In the data rows, zero lies at 4.5, halfway between 4 and 5.
Each pair is two rows. How far apart are they, by a hidden measure? 0 means very close, and 30 very far. Two or three weighted sums of its numbers give each row a place; it is the straight-line distance between the places.
tensor([2, 7, 5, 5, 4, 6, 6, 6, 2, 6, 4, 4, 3, 5])
tensor([2, 6, 5, 5, 6, 4, 7, 4, 2, 5, 4, 6, 3, 4]) ~ 16
tensor([4, 4, 4, 2, 4, 5, 9, 4, 3, 6, 5, 5, 6, 3])
tensor([6, 5, 5, 3, 6, 7, 6, 5, 5, 2, 3, 0, 6, 4]) ~ 10
tensor([3, 5, 6, 3, 4, 0, 4, 4, 7, 5, 7, 3, 5, 5])
tensor([5, 6, 6, 5, 4, 2, 3, 5, 4, 4, 2, 4, 3, 8]) ~ 23
tensor([3, 6, 5, 6, 3, 3, 5, 6, 7, 2, 4, 6, 6, 2])
tensor([6, 6, 6, 7, 5, 3, 2, 3, 4, 6, 4, 4, 2, 4]) ~ 21
tensor([5, 3, 3, 3, 5, 6, 7, 5, 4, 8, 4, 2, 5, 4])
tensor([4, 1, 5, 3, 4, 4, 6, 5, 2, 7, 5, 7, 4, 6]) ~ 16
tensor([4, 6, 4, 3, 4, 4, 3, 2, 5, 3, 9, 5, 6, 6])
tensor([1, 5, 4, 4, 6, 4, 6, 7, 4, 5, 4, 4, 4, 4]) ~ 15
tensor([3, 6, 4, 5, 6, 6, 8, 4, 2, 4, 3, 5, 3, 5])
tensor([4, 4, 4, 2, 4, 5, 9, 4, 4, 6, 5, 6, 6, 3]) ~ 11
tensor([8, 8, 4, 4, 6, 2, 4, 4, 5, 2, 5, 4, 4, 5])
tensor([5, 4, 7, 4, 3, 4, 4, 4, 7, 6, 3, 3, 6, 3]) ~ 15
tensor([4, 0, 4, 4, 4, 6, 5, 5, 2, 7, 5, 7, 5, 4])
tensor([1, 7, 6, 5, 5, 2, 5, 4, 2, 4, 4, 5, 5, 5]) ~ 11
tensor([4, 0, 4, 3, 4, 4, 5, 5, 3, 7, 5, 7, 6, 6])
tensor([7, 7, 3, 3, 5, 2, 3, 3, 6, 3, 7, 4, 6, 6]) ~ 3
tensor([2, 7, 4, 5, 6, 5, 6, 4, 3, 6, 4, 6, 3, 4])
tensor([5, 5, 3, 3, 4, 4, 5, 4, 5, 4, 7, 2, 8, 4]) ~ 7
tensor([2, 6, 5, 5, 6, 4, 7, 3, 2, 5, 3, 7, 3, 4])
tensor([5, 1, 5, 4, 3, 4, 5, 5, 2, 6, 5, 8, 4, 6]) ~ 19
tensor([8, 2, 6, 4, 5, 5, 4, 6, 4, 3, 3, 2, 4, 6])
tensor([3, 5, 3, 7, 4, 3, 5, 5, 7, 3, 4, 6, 4, 4]) ~ 12
tensor([5, 4, 8, 3, 3, 3, 3, 4, 8, 5, 3, 4, 5, 4])
tensor([3, 6, 4, 4, 4, 2, 3, 4, 7, 2, 6, 5, 7, 5]) ~ 14
tensor([5, 3, 4, 6, 4, 6, 4, 3, 3, 5, 6, 6, 1, 5])
tensor([4, 5, 3, 7, 5, 6, 6, 4, 7, 4, 1, 5, 4, 3]) ~ 17
tensor([3, 6, 4, 5, 6, 5, 7, 3, 2, 5, 4, 7, 3, 4])
tensor([1, 7, 4, 5, 4, 5, 5, 7, 3, 4, 4, 5, 4, 5]) ~ 20
tensor([8, 7, 3, 3, 6, 2, 3, 4, 6, 3, 6, 4, 4, 3])
tensor([5, 5, 6, 5, 4, 2, 4, 6, 3, 4, 2, 5, 3, 7]) ~ 20
tensor([2, 6, 5, 5, 6, 5, 7, 3, 2, 5, 4, 6, 2, 5])
tensor([3, 6, 5, 5, 4, 0, 4, 6, 5, 4, 4, 6, 8, 6]) ~ 11
tensor([8, 3, 6, 4, 6, 5, 5, 5, 4, 3, 3, 1, 4, 5])
tensor([5, 7, 6, 7, 4, 3, 2, 5, 2, 4, 3, 6, 4, 6]) ~ 23
tensor([3, 2, 5, 3, 3, 7, 5, 4, 2, 5, 5, 8, 5, 7])
tensor([5, 3, 3, 7, 4, 8, 3, 3, 5, 6, 5, 5, 2, 4]) ~ 23
tensor([7, 5, 3, 6, 5, 6, 3, 3, 7, 5, 3, 5, 3, 3])
tensor([5, 4, 3, 3, 4, 4, 3, 3, 7, 5, 9, 3, 6, 5]) ~ 25
tensor([4, 3, 3, 6, 7, 4, 6, 6, 5, 5, 4, 4, 4, 1])
tensor([6, 4, 3, 6, 5, 4, 2, 4, 7, 5, 3, 5, 3, 5]) ~ 14
tensor([6, 4, 7, 4, 3, 4, 4, 4, 7, 5, 3, 3, 6, 3])
tensor([2, 3, 5, 4, 5, 6, 5, 6, 4, 8, 4, 3, 4, 5]) ~ 13
tensor([4, 3, 5, 4, 5, 3, 6, 6, 2, 6, 4, 5, 3, 8])
tensor([5, 4, 3, 3, 4, 4, 5, 5, 6, 4, 7, 2, 8, 2]) ~ 11
tensor([2, 2, 5, 5, 4, 3, 4, 6, 4, 2, 5, 8, 6, 6])
tensor([4, 3, 4, 4, 5, 4, 3, 3, 3, 5, 8, 4, 8, 4]) ~ 18
tensor([6, 6, 6, 5, 4, 1, 4, 6, 3, 4, 3, 4, 3, 7])
tensor([1, 6, 4, 6, 5, 5, 5, 6, 3, 6, 4, 3, 4, 4]) ~ 19
tensor([4, 5, 5, 7, 6, 5, 6, 4, 6, 4, 3, 5, 2, 2])
tensor([6, 5, 3, 6, 5, 6, 3, 3, 6, 5, 3, 6, 3, 4]) ~ 12
tensor([1, 7, 4, 5, 5, 7, 5, 7, 3, 5, 4, 4, 3, 4])
tensor([5, 7, 7, 6, 3, 2, 3, 5, 4, 4, 2, 4, 3, 7]) ~ 17
tensor([6, 4, 6, 5, 4, 7, 2, 3, 3, 7, 6, 4, 3, 6])
tensor([6, 3, 5, 5, 4, 7, 1, 3, 3, 7, 7, 4, 3, 5]) ~ 4
tensor([4, 6, 5, 3, 5, 4, 8, 3, 4, 2, 6, 5, 5, 4])
tensor([2, 7, 4, 5, 6, 6, 7, 5, 1, 5, 3, 6, 4, 4]) ~ 13
tensor([5, 0, 5, 6, 5, 1, 2, 6, 6, 3, 6, 5, 4, 6])
tensor([5, 3, 2, 5, 6, 6, 3, 6, 6, 5, 3, 7, 5, 2]) ~ 23
tensor([5, 4, 3, 3, 4, 4, 4, 4, 6, 5, 8, 2, 7, 3])
tensor([5, 5, 4, 5, 4, 3, 4, 5, 6, 2, 7, 3, 8, 2]) ~ 8
tensor([6, 5, 3, 4, 5, 6, 8, 4, 4, 6, 1, 4, 5, 2])
tensor([5, 7, 6, 5, 5, 3, 3, 5, 3, 4, 3, 4, 3, 8]) ~ 21
tensor([4, 4, 4, 4, 5, 4, 3, 3, 3, 5, 8, 4, 8, 5])
tensor([2, 7, 4, 5, 5, 4, 4, 6, 3, 7, 5, 3, 4, 5]) ~ 6
tensor([4, 5, 4, 4, 5, 6, 4, 3, 2, 8, 5, 5, 3, 6])
tensor([2, 6, 5, 5, 5, 7, 6, 5, 1, 5, 4, 6, 4, 4]) ~ 9
tensor([4, 3, 4, 4, 5, 4, 3, 3, 3, 5, 8, 4, 8, 4])
tensor([3, 6, 3, 6, 5, 4, 6, 7, 5, 3, 4, 4, 3, 3]) ~ 11
tensor([4, 6, 5, 5, 6, 6, 6, 4, 1, 4, 4, 6, 2, 5])
tensor([6, 6, 6, 6, 4, 4, 3, 5, 3, 5, 2, 4, 3, 7]) ~ 4
tensor([6, 0, 5, 5, 5, 4, 1, 6, 3, 5, 6, 5, 4, 6])
tensor([5, 6, 3, 6, 4, 4, 2, 3, 8, 5, 3, 6, 4, 5]) ~ 20
tensor([4, 2, 5, 4, 4, 4, 5, 6, 2, 6, 4, 7, 3, 7])
tensor([3, 1, 4, 4, 4, 3, 5, 6, 5, 3, 5, 9, 5, 6]) ~ 4
tensor([6, 5, 3, 6, 5, 6, 3, 3, 7, 6, 4, 4, 4, 2])
tensor([5, 3, 3, 3, 5, 4, 3, 3, 3, 5, 8, 5, 8, 4]) ~ 14
tensor([4, 6, 4, 4, 4, 2, 2, 3, 8, 3, 5, 6, 7, 5])
tensor([3, 7, 4, 5, 6, 3, 7, 6, 4, 3, 5, 3, 3, 4]) ~ 11
tensor([4, 4, 3, 3, 5, 5, 4, 3, 3, 4, 8, 5, 8, 5])
tensor([4, 6, 3, 5, 4, 3, 2, 3, 8, 4, 4, 6, 5, 5]) ~ 12
tensor([3, 5, 6, 4, 4, 5, 5, 5, 8, 3, 2, 5, 6, 3])
tensor([1, 6, 5, 5, 5, 5, 5, 6, 3, 6, 4, 3, 3, 4]) ~ 6
tensor([4, 6, 6, 5, 5, 2, 4, 6, 3, 4, 3, 5, 3, 7])
tensor([6, 5, 6, 3, 6, 6, 6, 5, 5, 2, 2, 1, 6, 4]) ~ 13
tensor([4, 3, 4, 4, 5, 4, 3, 3, 3, 4, 8, 4, 8, 4])
tensor([6, 6, 6, 6, 4, 4, 3, 5, 4, 5, 2, 3, 3, 7]) ~ 9
tensor([5, 6, 4, 5, 6, 5, 5, 2, 2, 4, 4, 7, 2, 6])
tensor([2, 6, 4, 4, 4, 2, 4, 4, 7, 2, 6, 5, 7, 5]) ~ 18
tensor([4, 3, 4, 2, 4, 5, 9, 4, 3, 6, 5, 5, 6, 3])
tensor([6, 6, 5, 4, 5, 5, 7, 5, 5, 1, 3, 6, 4, 2]) ~ 13
tensor([5, 2, 6, 4, 5, 8, 2, 3, 3, 4, 8, 4, 4, 3])
tensor([7, 5, 5, 4, 5, 5, 7, 5, 5, 2, 3, 5, 4, 1]) ~ 17
tensor([4, 7, 6, 4, 5, 4, 8, 4, 5, 1, 4, 5, 4, 4])
tensor([5, 1, 3, 3, 4, 4, 4, 5, 3, 4, 5, 8, 6, 6]) ~ 8
tensor([5, 3, 3, 3, 4, 3, 4, 4, 6, 5, 8, 2, 7, 4])
tensor([3, 4, 3, 7, 5, 6, 6, 5, 5, 4, 4, 4, 2, 6]) ~ 14
tensor([4, 4, 5, 4, 4, 3, 4, 7, 6, 6, 3, 7, 3, 1])
tensor([1, 6, 4, 5, 4, 5, 5, 7, 3, 6, 4, 3, 3, 5]) ~ 22
tensor([4, 1, 4, 3, 4, 3, 5, 6, 4, 3, 4, 8, 6, 6])
tensor([6, 5, 3, 6, 5, 6, 3, 3, 7, 6, 3, 5, 3, 4]) ~ 19
tensor([4, 7, 4, 6, 5, 2, 4, 5, 6, 1, 6, 4, 6, 3])
tensor([7, 6, 2, 6, 4, 7, 3, 3, 6, 6, 4, 4, 3, 4]) ~ 12
tensor([4, 2, 5, 4, 4, 2, 5, 6, 3, 3, 5, 7, 6, 6])
tensor([9, 3, 6, 4, 5, 4, 3, 6, 4, 3, 4, 2, 4, 6]) ~ 16
tensor([2, 5, 4, 4, 4, 7, 6, 5, 3, 7, 4, 3, 4, 5])
tensor([3, 6, 4, 3, 5, 4, 8, 2, 5, 2, 7, 6, 5, 5]) ~ 14
tensor([3, 7, 4, 4, 6, 5, 6, 2, 3, 5, 4, 7, 3, 5])
tensor([6, 5, 5, 4, 6, 6, 6, 5, 5, 3, 3, 0, 6, 4]) ~ 8
tensor([4, 4, 4, 3, 5, 4, 3, 3, 3, 4, 9, 5, 8, 5])
tensor([6, 4, 4, 2, 5, 6, 8, 5, 3, 7, 3, 4, 5, 3]) ~ 17
tensor([5, 4, 8, 4, 3, 3, 3, 4, 8, 5, 3, 4, 6, 3])
tensor([8, 2, 6, 4, 5, 5, 4, 6, 5, 3, 3, 1, 4, 6]) ~ 18
tensor([5, 4, 7, 4, 3, 4, 4, 4, 7, 5, 3, 3, 6, 3])
tensor([1, 7, 5, 5, 5, 6, 5, 6, 3, 6, 3, 4, 3, 4]) ~ 13
tensor([6, 4, 3, 6, 5, 6, 3, 2, 7, 6, 4, 5, 3, 3])
tensor([5, 3, 4, 2, 4, 6, 8, 5, 3, 7, 4, 5, 5, 3]) ~ 15
tensor([8, 4, 6, 4, 5, 5, 4, 5, 5, 3, 3, 1, 4, 5])
tensor([1, 5, 4, 5, 4, 2, 6, 7, 5, 4, 3, 5, 5, 4]) ~ 18
tensor([1, 7, 4, 5, 4, 6, 6, 5, 3, 6, 3, 5, 3, 5])
tensor([5, 4, 3, 3, 4, 5, 5, 5, 5, 5, 7, 2, 8, 3]) ~ 13
tensor([4, 6, 4, 4, 4, 1, 3, 3, 8, 3, 5, 6, 7, 5])
tensor([3, 6, 5, 5, 6, 5, 6, 3, 2, 5, 4, 7, 3, 4]) ~ 5
tensor([4, 3, 5, 4, 4, 4, 6, 5, 2, 6, 4, 5, 2, 7])
tensor([3, 4, 7, 4, 4, 4, 4, 5, 8, 4, 3, 4, 6, 3]) ~ 16
tensor([3, 6, 6, 5, 5, 6, 2, 3, 2, 5, 6, 6, 2, 7])
tensor([8, 3, 6, 3, 4, 7, 4, 6, 3, 3, 4, 4, 5, 1]) ~ 22
tensor([2, 7, 4, 5, 6, 5, 7, 3, 2, 5, 4, 7, 3, 4])
tensor([5, 4, 7, 4, 2, 4, 3, 4, 8, 5, 3, 4, 5, 3]) ~ 5
tensor([4, 4, 1, 6, 4, 5, 5, 6, 6, 3, 6, 5, 4, 5])
tensor([7, 4, 6, 4, 4, 6, 6, 6, 4, 3, 4, 5, 3, 1]) ~ 17
tensor([4, 4, 6, 4, 4, 2, 6, 7, 2, 4, 5, 5, 3, 7])
tensor([3, 3, 3, 6, 6, 5, 6, 6, 6, 4, 3, 5, 3, 2]) ~ 26
tensor([4, 4, 4, 3, 5, 4, 3, 3, 3, 5, 8, 4, 8, 5])
tensor([2, 3, 4, 6, 4, 2, 6, 5, 3, 4, 3, 6, 6, 7]) ~ 20
tensor([6, 7, 5, 4, 6, 2, 7, 3, 5, 1, 4, 6, 5, 3])
tensor([5, 5, 4, 5, 5, 8, 4, 3, 1, 4, 6, 5, 2, 5]) ~ 14
tensor([4, 3, 1, 5, 5, 6, 5, 5, 7, 5, 4, 5, 5, 2])
tensor([6, 6, 5, 6, 4, 5, 2, 5, 3, 6, 3, 3, 3, 7]) ~ 13
tensor([1, 7, 4, 5, 5, 6, 6, 5, 2, 5, 4, 5, 4, 5])
tensor([2, 4, 4, 4, 4, 4, 6, 5, 2, 6, 4, 5, 6, 7]) ~ 4
tensor([1, 6, 4, 5, 6, 4, 5, 6, 3, 6, 4, 3, 3, 5])
tensor([5, 5, 4, 7, 5, 8, 3, 3, 4, 6, 5, 5, 1, 5]) ~ 13
tensor([2, 8, 4, 5, 5, 5, 5, 5, 3, 6, 3, 3, 4, 5])
tensor([3, 4, 5, 5, 4, 4, 5, 8, 6, 4, 2, 6, 5, 3]) ~ 15
tensor([5, 7, 6, 5, 4, 2, 4, 6, 3, 4, 3, 4, 3, 7])
tensor([4, 6, 4, 3, 5, 4, 9, 3, 5, 2, 5, 6, 4, 4]) ~ 5
tensor([7, 5, 6, 4, 6, 6, 5, 5, 4, 3, 2, 0, 4, 5])
tensor([5, 5, 5, 6, 4, 6, 1, 4, 3, 7, 5, 3, 3, 6]) ~ 16
tensor([5, 7, 7, 4, 6, 3, 3, 5, 4, 4, 2, 4, 3, 6])
tensor([5, 4, 5, 4, 6, 5, 8, 4, 7, 1, 4, 4, 4, 3]) ~ 13
tensor([2, 6, 5, 4, 4, 0, 4, 6, 5, 4, 3, 5, 8, 5])
tensor([6, 5, 5, 6, 4, 5, 1, 4, 3, 7, 4, 4, 3, 6]) ~ 10
tensor([2, 5, 6, 5, 4, 4, 7, 5, 6, 1, 7, 3, 5, 5])
tensor([6, 4, 3, 7, 4, 8, 4, 3, 5, 6, 5, 5, 2, 4]) ~ 21
tensor([4, 4, 4, 4, 5, 4, 3, 3, 3, 5, 8, 4, 8, 4])
tensor([5, 6, 4, 3, 5, 4, 8, 5, 6, 2, 4, 6, 3, 2]) ~ 17
tensor([7, 6, 5, 4, 5, 5, 7, 5, 5, 2, 3, 5, 3, 1])
tensor([5, 5, 5, 4, 5, 7, 4, 1, 3, 6, 5, 6, 2, 5]) ~ 15
tensor([5, 3, 3, 7, 4, 7, 3, 3, 6, 6, 5, 5, 2, 4])
tensor([6, 6, 3, 5, 5, 7, 4, 2, 6, 6, 3, 5, 2, 5]) ~ 9
tensor([5, 6, 3, 6, 5, 6, 3, 2, 7, 4, 3, 6, 3, 5])
tensor([2, 3, 4, 4, 3, 5, 6, 6, 3, 7, 3, 4, 6, 7]) ~ 21
tensor([4, 3, 5, 4, 4, 4, 6, 6, 1, 6, 4, 5, 3, 7])
tensor([6, 5, 6, 4, 6, 5, 7, 5, 5, 2, 4, 4, 3, 1]) ~ 22
tensor([3, 3, 4, 4, 5, 4, 3, 2, 3, 5, 8, 5, 8, 5])
tensor([5, 0, 5, 5, 4, 5, 2, 7, 4, 3, 5, 6, 5, 5]) ~ 19
tensor([5, 5, 6, 5, 5, 5, 1, 5, 3, 7, 4, 2, 3, 6])
tensor([6, 4, 4, 3, 5, 6, 8, 4, 4, 8, 2, 4, 5, 3]) ~ 9
tensor([3, 2, 4, 4, 4, 2, 4, 6, 5, 3, 4, 9, 6, 6])
tensor([6, 0, 4, 3, 5, 4, 4, 5, 3, 5, 5, 7, 7, 6]) ~ 9
tensor([5, 6, 6, 6, 4, 4, 2, 5, 3, 5, 2, 4, 3, 7])
tensor([5, 5, 6, 6, 4, 4, 3, 5, 4, 5, 2, 4, 3, 7]) ~ 3
tensor([2, 5, 5, 5, 4, 6, 6, 8, 4, 3, 3, 5, 4, 3])
tensor([1, 7, 4, 5, 5, 5, 5, 6, 3, 6, 4, 5, 3, 5]) ~ 11
tensor([5, 4, 7, 4, 3, 4, 4, 4, 7, 5, 3, 3, 6, 3])
tensor([5, 5, 6, 5, 4, 2, 4, 6, 4, 4, 2, 4, 2, 7]) ~ 14
tensor([7, 4, 3, 6, 5, 6, 3, 3, 6, 5, 4, 5, 2, 4])
tensor([6, 9, 3, 4, 6, 2, 5, 5, 4, 2, 5, 4, 4, 4]) ~ 9
tensor([2, 7, 4, 5, 4, 4, 5, 4, 7, 2, 7, 4, 5, 4])
tensor([4, 3, 4, 4, 5, 4, 2, 3, 3, 5, 8, 4, 9, 4]) ~ 12
tensor([8, 2, 6, 4, 5, 5, 3, 6, 3, 4, 4, 2, 4, 6])
tensor([3, 5, 5, 3, 4, 4, 8, 4, 3, 7, 7, 3, 5, 2]) ~ 21
tensor([4, 3, 4, 4, 5, 4, 4, 3, 3, 4, 8, 5, 8, 4])
tensor([4, 0, 5, 6, 4, 3, 4, 5, 3, 4, 7, 7, 5, 5]) ~ 17
tensor([4, 3, 6, 2, 3, 5, 7, 3, 6, 6, 5, 5, 7, 2])
tensor([3, 6, 4, 5, 6, 6, 6, 2, 2, 5, 5, 7, 2, 5]) ~ 10
tensor([5, 6, 3, 5, 5, 5, 8, 4, 6, 5, 1, 4, 4, 2])
tensor([7, 3, 5, 3, 4, 5, 6, 7, 3, 3, 6, 5, 3, 2]) ~ 25
tensor([2, 6, 5, 4, 6, 6, 6, 3, 3, 5, 3, 7, 2, 5])
tensor([6, 6, 3, 5, 5, 4, 2, 3, 7, 5, 3, 6, 4, 5]) ~ 10
tensor([3, 6, 4, 5, 5, 3, 5, 4, 5, 5, 2, 9, 3, 6])
tensor([2, 4, 4, 6, 6, 2, 6, 5, 6, 4, 3, 6, 6, 2]) ~ 14
tensor([6, 0, 5, 6, 4, 3, 2, 6, 4, 4, 6, 6, 3, 6])
tensor([7, 4, 6, 4, 6, 6, 5, 5, 4, 3, 2, 1, 4, 5]) ~ 20
tensor([7, 4, 6, 3, 5, 5, 6, 6, 5, 2, 4, 4, 4, 1])
tensor([5, 4, 7, 3, 3, 3, 3, 4, 8, 5, 3, 3, 6, 3]) ~ 16
tensor([4, 7, 3, 5, 4, 1, 3, 3, 8, 3, 5, 6, 5, 5])
tensor([3, 4, 3, 5, 5, 3, 6, 3, 5, 6, 6, 7, 2, 5]) ~ 10
tensor([5, 5, 7, 3, 3, 4, 4, 4, 8, 5, 3, 3, 6, 3])
tensor([6, 2, 6, 4, 4, 9, 5, 5, 3, 4, 4, 5, 3, 1]) ~ 16
tensor([4, 3, 5, 2, 4, 4, 8, 4, 4, 6, 5, 5, 7, 2])
tensor([5, 4, 3, 5, 6, 4, 7, 4, 6, 4, 1, 6, 4, 3]) ~ 23
tensor([4, 4, 4, 3, 5, 4, 3, 3, 3, 5, 8, 5, 8, 5])
tensor([3, 4, 6, 4, 4, 6, 5, 6, 7, 3, 2, 4, 7, 3]) ~ 8
tensor([3, 5, 4, 3, 5, 4, 7, 2, 5, 3, 8, 4, 7, 4])
tensor([6, 4, 3, 6, 5, 8, 3, 3, 6, 6, 3, 4, 2, 4]) ~ 21
tensor([5, 3, 7, 7, 3, 5, 3, 5, 6, 4, 3, 3, 3, 6])
tensor([4, 6, 4, 5, 4, 2, 4, 5, 6, 1, 7, 4, 7, 3]) ~ 6
tensor([8, 3, 6, 4, 5, 5, 4, 6, 4, 3, 3, 1, 3, 6])
tensor([2, 2, 5, 5, 3, 4, 5, 5, 5, 2, 5, 8, 5, 6]) ~ 25
tensor([4, 4, 4, 3, 5, 4, 4, 2, 3, 5, 9, 5, 8, 5])
tensor([3, 3, 7, 3, 3, 3, 4, 5, 8, 4, 3, 4, 6, 4]) ~ 8
tensor([7, 4, 6, 4, 5, 5, 7, 6, 5, 2, 3, 5, 4, 1])
tensor([4, 4, 1, 5, 5, 7, 4, 5, 7, 5, 4, 5, 5, 3]) ~ 21
tensor([6, 4, 4, 3, 5, 6, 8, 4, 4, 7, 2, 4, 4, 3])
tensor([1, 6, 4, 4, 5, 2, 6, 7, 5, 5, 3, 4, 5, 4]) ~ 15
tensor([6, 5, 2, 6, 5, 7, 2, 5, 7, 5, 3, 4, 5, 2])
tensor([4, 4, 4, 3, 5, 4, 4, 2, 3, 5, 8, 5, 8, 5]) ~ 20
tensor([4, 3, 4, 2, 2, 6, 3, 5, 3, 6, 7, 6, 6, 6])
tensor([4, 3, 4, 4, 5, 4, 3, 3, 3, 4, 8, 4, 8, 4]) ~ 20
tensor([5, 3, 4, 7, 5, 7, 4, 3, 4, 5, 6, 5, 1, 4])
tensor([4, 4, 3, 7, 6, 4, 5, 5, 5, 5, 2, 5, 2, 4]) ~ 13
tensor([8, 8, 4, 4, 6, 3, 4, 4, 5, 2, 5, 3, 5, 4])
tensor([3, 4, 3, 3, 5, 4, 5, 3, 3, 4, 9, 5, 8, 4]) ~ 19
tensor([7, 4, 3, 6, 5, 7, 3, 3, 7, 6, 4, 4, 3, 3])
tensor([4, 7, 4, 6, 5, 5, 6, 4, 7, 4, 1, 5, 3, 3]) ~ 9
tensor([5, 1, 4, 3, 4, 4, 4, 5, 3, 6, 5, 8, 6, 6])
tensor([5, 4, 7, 4, 3, 3, 3, 4, 7, 5, 3, 3, 6, 3]) ~ 14
tensor([6, 8, 4, 5, 6, 3, 6, 5, 4, 2, 4, 3, 3, 5])
tensor([2, 7, 4, 5, 5, 5, 7, 4, 2, 5, 4, 5, 3, 5]) ~ 16
tensor([2, 4, 4, 5, 5, 3, 6, 6, 7, 2, 4, 5, 5, 5])
tensor([6, 6, 5, 7, 3, 2, 4, 5, 3, 4, 3, 5, 3, 6]) ~ 13
tensor([5, 5, 5, 4, 6, 6, 6, 5, 5, 2, 3, 0, 7, 4])
tensor([4, 0, 5, 6, 4, 2, 3, 6, 4, 3, 6, 7, 5, 5]) ~ 22
tensor([3, 2, 5, 4, 4, 2, 4, 6, 4, 2, 4, 8, 5, 7])
tensor([2, 6, 5, 6, 5, 5, 5, 5, 2, 7, 5, 2, 4, 5]) ~ 22
tensor([7, 0, 5, 6, 4, 3, 1, 6, 4, 5, 5, 6, 4, 5])
tensor([3, 4, 3, 3, 4, 6, 7, 6, 3, 8, 4, 3, 5, 4]) ~ 28
tensor([4, 4, 7, 3, 3, 4, 4, 4, 8, 5, 3, 4, 6, 4])
tensor([8, 2, 6, 4, 5, 4, 2, 6, 4, 4, 4, 4, 3, 6]) ~ 22
tensor([5, 4, 5, 6, 5, 6, 4, 3, 2, 5, 6, 6, 2, 5])
tensor([4, 4, 3, 3, 4, 3, 5, 5, 6, 5, 8, 2, 8, 3]) ~ 15
tensor([7, 4, 3, 6, 4, 6, 3, 3, 7, 5, 4, 5, 3, 3])
tensor([5, 6, 4, 6, 5, 4, 7, 4, 6, 3, 1, 5, 4, 3]) ~ 5
tensor([5, 6, 3, 6, 3, 3, 3, 3, 8, 4, 4, 6, 5, 4])
tensor([7, 2, 5, 5, 4, 5, 4, 7, 3, 3, 4, 2, 3, 7]) ~ 16
tensor([2, 6, 5, 5, 4, 7, 5, 5, 2, 6, 4, 4, 3, 5])
tensor([6, 4, 5, 4, 4, 7, 3, 2, 3, 7, 6, 4, 3, 5]) ~ 14
tensor([2, 1, 5, 6, 4, 3, 3, 6, 4, 3, 6, 7, 5, 6])
tensor([5, 4, 4, 4, 4, 9, 2, 4, 1, 5, 7, 6, 4, 6]) ~ 13
tensor([2, 8, 4, 5, 6, 5, 5, 5, 2, 5, 4, 6, 3, 5])
tensor([3, 4, 4, 7, 7, 4, 5, 5, 6, 4, 3, 2, 3, 4]) ~ 24
tensor([1, 6, 5, 5, 4, 4, 6, 5, 7, 1, 6, 5, 5, 4])
tensor([2, 5, 7, 2, 4, 4, 5, 5, 7, 4, 3, 4, 6, 3]) ~ 19
tensor([4, 4, 3, 4, 5, 4, 3, 3, 3, 5, 8, 4, 8, 5])
tensor([4, 3, 5, 2, 4, 4, 8, 4, 5, 6, 5, 5, 7, 2]) ~ 9
tensor([4, 3, 3, 4, 3, 4, 3, 4, 7, 5, 9, 3, 6, 5])
tensor([6, 6, 6, 6, 4, 5, 2, 5, 3, 5, 3, 3, 3, 7]) ~ 12
tensor([3, 3, 4, 4, 4, 7, 7, 5, 3, 8, 3, 3, 5, 5])
tensor([2, 5, 5, 6, 4, 4, 6, 5, 6, 1, 6, 5, 4, 3]) ~ 17
tensor([6, 5, 3, 6, 4, 7, 2, 4, 5, 6, 4, 6, 3, 4])
tensor([3, 3, 3, 7, 6, 7, 4, 4, 4, 6, 4, 4, 3, 5]) ~ 5
tensor([4, 3, 4, 2, 4, 4, 9, 4, 4, 6, 5, 6, 7, 3])
tensor([3, 5, 5, 4, 4, 6, 6, 5, 7, 3, 1, 4, 7, 3]) ~ 14
tensor([6, 0, 6, 5, 5, 4, 2, 6, 4, 4, 5, 5, 3, 6])
tensor([8, 5, 3, 2, 6, 4, 4, 3, 6, 2, 5, 4, 4, 5]) ~ 15
tensor([5, 5, 3, 4, 4, 3, 4, 5, 6, 3, 7, 3, 8, 2])
tensor([4, 5, 5, 4, 4, 6, 6, 5, 7, 2, 1, 4, 7, 3]) ~ 13
tensor([2, 4, 3, 5, 4, 8, 5, 6, 3, 7, 4, 3, 4, 5])
tensor([4, 4, 7, 3, 3, 3, 4, 4, 8, 5, 3, 4, 6, 4]) ~ 14
tensor([6, 6, 5, 3, 5, 4, 7, 6, 5, 2, 4, 5, 3, 2])
tensor([6, 3, 5, 4, 4, 7, 3, 3, 3, 7, 6, 5, 3, 6]) ~ 12
tensor([8, 8, 4, 3, 5, 2, 4, 4, 5, 2, 6, 3, 5, 5])
tensor([5, 5, 4, 4, 4, 2, 3, 3, 7, 3, 8, 2, 7, 6]) ~ 10
tensor([4, 3, 4, 3, 5, 5, 3, 3, 3, 5, 8, 5, 8, 5])
tensor([3, 7, 5, 5, 6, 4, 6, 4, 3, 5, 4, 7, 3, 4]) ~ 8
tensor([7, 4, 6, 3, 5, 5, 7, 6, 4, 2, 4, 5, 4, 1])
tensor([7, 9, 4, 3, 4, 2, 4, 5, 5, 2, 5, 4, 4, 5]) ~ 16
tensor([6, 6, 6, 6, 4, 4, 3, 5, 3, 5, 2, 4, 3, 7])
tensor([7, 5, 2, 6, 5, 5, 5, 2, 6, 5, 4, 4, 4, 4]) ~ 15
